Rotation paths and how fast each direction turns (degrees a step):
Each turn is a multiple of 5 degrees from 10 to 175, or 0.
Each row of a path follows its step; steps can be skipped.

step 0:   7  21  35  -4  15  13 -31  -5  19  -3   2 -16  -1 -11  -3  -5   8  -2 -21  22  24 -24  -9 -12   1 -20  -1
step 1:  -8  -3  -7  11  -7   1  18  -8  -9  -6  -4   4   2 -39 -11   5  17  19  25   0 -25  -2 -26  23 -18 -24 -12
step 2:  42   1   4 -17   2 -27  -7  23  37   1   8 -10   0  14   4  22  -4  13   1   9  -9 -14  12  -5  10 -15   0
step 3:  10  14  15  10   6   7  38  -9 -16 -21  -3   2  19 -33  17  14   1   5 -26   0  -7  13 -19  -8   2  20  -1
step 4:  17  21   3  -8  16   6 -29  16   7  30   9  -5   1 -24   3  -4   9  20   1 -23  28  -8  10  12   1 -15 -14
step 5:  -6 -18  -6 -30  25  11  14  -2  13 -14 -19  -4  -4 -37  -7   0  22  -6  -5  15 -32 -10 -10   0 -10  -1  13
step 6:   2  24  20  18   7 -27 -21   6  28 -16  16  -8   1  12 -19  27   8   8 -13 -10   0   4 -17  20  10 -21  -3
step 7:  -7 -12  11   3 -20  -8  21  -1  14   0   0   6  14 -46  21   3  -6  33  12  14  -4 -17  -3 -17   6  14  -6
step 8:  34  12   8  -2  26   0 -15  44 -11 -11  -9  -4   6   0   9  24   2  -1  -2 -21   3 -10   6   9 -27  -2 -12
step 9:   2 -17 -21 -18  15 -12  25  -9   9  13  -5  -1  13 -33 -14  -2   7  -4 -32   4   6   2 -16  12  27  11 -13
step 10: -19  19  27  -8  18  -1 -21  25  26  -2   2   4 -14 -11  21   3  11  16   4 -30  -6  18  -5  11   8  -4  24
  0   8   0  -8   8  -7   4   3   2  -1   1   1  -8  -1  -1 -11  -5  -3  10   2   1  -6 -15 -17   5   6  -3
155
 -7  10  13  11  -2  10  -8  -5  -5  -1   3   5   4  -8  10   0  -4   6   1   1  10  -5   6 -10  -1   6   0
100
-12  -1   5   5  -9  -6  -8  -3   2 -10  -3  -5  -3   2  -8   7   1   4  12   9  -8 -10  -3   0   4 -11   3
70

step 0:   2  34 -11  16   9  22   7 -37 -15   0  -3  19   6  -7   8 -35  -5  29 -11  -5  15 -24 -32  25   6   9  10
step 1:   2  -7 -23 -19  -6   1 -46   1   1 -27  40  25  26 -17 -14 -23 -11   4  -9  -3   6 -21   0  -2  -8  19 -15
step 2: -16  -3 -24  22  25  37 -16  19 -11  -2   2  -3  33 -20   1  -1  23  23  23  13 -25  -4 -29   9  16  12  12
step 3:  -2 -23 -22 -28   6  32 -32   5 -15 -12 -31  26  -2   9  13  -9  22 -10 -11  16  37   7   2  22   9  18  -4
step 4:  -5  25 -10  15  13  23  -5 -38   4 -21 -22  -2   1 -25   8 -43  -7  25  -2   6  11 -32  -5  24   7  -6  17
step 5:   2  -6 -22 -33  -7   9 -35   7 -11 -30  43  13  33 -22  10 -14  -6  12 -29  -7   5 -12  10  13 -14  -4   6
step 6:   4   9 -32  24  32  38   2   2 -10 -15   6   2  39 -12   5  -3  27  25  16   8  -4  13 -30  -9  -8   0  -2
step 7:   8 -33 -25 -10  11  19 -38   5 -24 -14 -35  10  -2   2  -1  -7  21  -8 -28 -10  34 -14 -17  -2  -2  16 -14
step 8: -14  -6 -25  12  16  31  -3 -38  -3 -16 -24  -8   4 -37   8 -12 -26  15  13  17   5 -39  -2   4  14 -14  11
step 9:  19   0 -19 -36  -9  20 -19   1 -32 -26  20   5  34  -9  -2  10  -6  -2 -24   3   1 -14   9  36 -14 -10  23
step 10:  11  24 -29  33   3  38  -2  -7   5 -27 -14  12  47  -3  -7 -16  16   5  12   6   6  15 -17 -16 -18 -17   5
 14  10   3   6   2  -5  -2  -9   1  -5  -9   3  -1   9 -12  -7   9  -8   0   0   8  -1  -5   3  -6   5  -9
110
 -9   8  -8  -9   2  -4   1  -2  -5   6 -16   3 -14   5  11  -6  -6   0  -4   1   1  -6  -4  -3   3  -5  -6
90
  0 -14  -4   0   9  -2  -6   0  -5   5  -3  -3  -4  -4  -9  11   0  -5   8   7  -6  -8  -7  -3   8  11 -10
70
  4  13   4   4   5  10  -5  -8   0  19  -2 -10   4  -8  -1  -2   0   3   9  -4   1   2  -1  -5   4  -6   1
175
 -2 -12   2  10   0   7   6  -6   2   6 -13   5  -4  -3   0   2   6   6 -10  -6   9   8   9  -1   8   8  -1
90

step 0:  11   2  -2  11  15 -30  -7  10  -5  19  15  -1  19  -5  -4  17 -16 -10 -14 -21  -6 -14  35  22  32  10  -8
step 1: -18   5  14 -11  28  -7   1  -4 -26 -20  31  24  -6   5  -7  -2 -20 -16 -13  -7  -1  -5  20  22  22 -24   3
step 2:  -5 -15  -5 -15  -2 -13   8 -18  -8 -27  -1  20  12  12 -10 -41  -2   5 -14 -13   9   3  10  12  37   4 -18
step 3: -21   6  18  28   0 -19  -6 -18   3 -35  -7  10   6 -11 -17 -15   4  23 -10 -24  -9  -7  20  17 -14   5 -17
step 4: -18  24   5 -11  -1   7  11 -32 -12 -42   6  -9  27  12  -9  10  -5   4  -5 -16 -26  10  -9  -4 -16  12 -11
step 5:  -3  10   1   1 -29 -41  14 -24  10   6  -4 -19  19  36  -5  15   2  -4  -6 -12 -19   5  -4  12   2  10 -11
step 6:   9  31  10  16  -4 -34  -3  -5  20 -15  14   5  -4   7  -3  15  -7 -18   5   7 -36   3   4  13   8  -2  30
step 7:   0  -3  -8 -33  15 -22   3 -14  13 -18   2 -16  -1  -1   3   5 -22 -22  25   1 -24  -3  11   7  37  13  14
step 8:  15   2  14  -6  28 -43  10   1  16   1   9 -17  -5  -5  -7 -19 -21   3   0  -4  -3 -28  23   8  14  -5 -25
step 9:   1  18   6 -12  32 -12   3   6  -9 -28  25  -5 -12   9   6 -30 -14  10 -15 -14  -6  21  38  -4  -5  -9   0
step 10: -16  -3 -18  10   4  -9  -8 -26 -25 -18   3 -19  -1  34   2 -26 -14  -2  -6 -12  13   1  24 -12  13  23 -17
  2   1  -7   8 -11  -4  -1  -1   4  -4   1  11 -10  11   8 -16   5  -2  -1   3   3   7   2   0   3   1  13
95
  0   1   5  -7   0  -9  -9   4   0  -9  -1  11  -1  14   0   2  -6  -3   1 -11 -13  -7   6  -7   2   4  -9
0
-10  -5  -3   9  -1   5  -4   0 -16  -8  -7   5   5  -2   6  -2   3   3 -15   0   0   0  -1   1   7 -10  -9
40
-11   0   6  -5 -11  -1  -5  -7   3   4   8   5   5  -5   2  -5   3  10   1   2 -14  -1 -15   8  -2   6   0
35
 -3   3   2  10  -3   5   1   5  -9  -5   0 -12   6  13  -9  -4  10  10  12  -5  -2   4   0  -6  -6   2  -2
55

step 0:  12  26 -31 -10 -18 -21  14  14  -3  11 -10  24  -6 -23 -34  14  16 -16  20   4  -4   8 -16  27 -10   0 -24
step 1:  16   4  14 -31   7 -13 -13  24 -22   1  20  -9 -11 -13   4 -28  17 -10  20  11  24 -22 -11 -35 -19 -27   3
step 2:  31  16 -14   2  14 -16   5  20 -24 -19   2 -21  -2   3  -8 -18 -18  23 -30  32 -14  10  22  30   6 -19  -4
step 3:   8  19   3  30  -2   1  34  41 -11  27  -9  22  -9  -6  11 -10   3   9  29  10  15  22  14  -2 -23  19  10
step 4:  12   8 -11  29  -6  17 -15  26 -29   5  32   1  14   8  14   2  -9 -37   4 -13  13 -17   1  -7  22 -33 -16
step 5:  27  17 -33 -12  34  24   2  10 -16  24 -30 -29 -11  14 -10  20 -11   7 -17 -11   6  12 -10 -15   3   8 -14
step 6:  16  27  23  10 -10  19  34  -2   9  -1 -16  18 -24  29  30 -26  -7  -2  -9   1   7  -5 -29 -12  11 -12  20
step 7:  -5  20  -9  26  18  -8   4  -7   1 -22  15  30 -28 -11  -4  18 -21  -2   0  -2   4   9 -12   3  25 -10 -56
step 8:  28  30   1 -34 -13   5  -2   4   3  10 -13  10   5   4 -33   9  17 -22  29 -10   5  10 -38  -2 -26   0 -19
step 9:   4   3  -9 -25  -1 -22   3  -4 -26 -27   4  -8 -38 -10   5 -31   7  -5 -16  19  20 -19 -21 -11  -2 -38   8
step 10:  31  20   5  -4  28 -24  17  23   9   4   7  18   1 -15 -20 -11 -13  36  -3  33 -20  16  12  16  -1 -10 -16
  1  -5   2  -6   7   4  13   2   5 -12  -9  -9  -2   8   5  -3   2  12   2  13  -4   1   2  -2  10  -5   5
95
 12  -4   3  -5   5  -1  -4   6   3  -4  11   8  -2  -7   3   6  -5   8  10  -9  -4 -12   4  -6  12   2   1
120
  3   2  -8  10  -1   1  -7   5   3  11  -4 -11   2   8  20   1  -6   3   5  -6   5   4   7   2   5   0   2
40
 -9  -2 -10   0   1   2  -4   1 -14  -8  -5   2 -10  -7   8   4   7  11  -2   0   8  -3  -1  -3  -1  13  -6
170
 -6   6   4  -8  -3  -1  -8  -3  15  -4  -2   0 -10  -2   3   8  -2   5   1  -6   6   7 -17   7   2  -9  -2
40
  6  -5  -2 -13  -4   5  -9   1   0   9  -1  -9 -11  -1  -2 -13  -2   5 -15  -3  -6  -2   0  -8  -1  -2   1
95
 -2   2   7   5  13   2 -18   1  -6   0   3  -3   8   3  -1  -2   0   4   0  10 -11   6  -8   0   5   3 -11
130
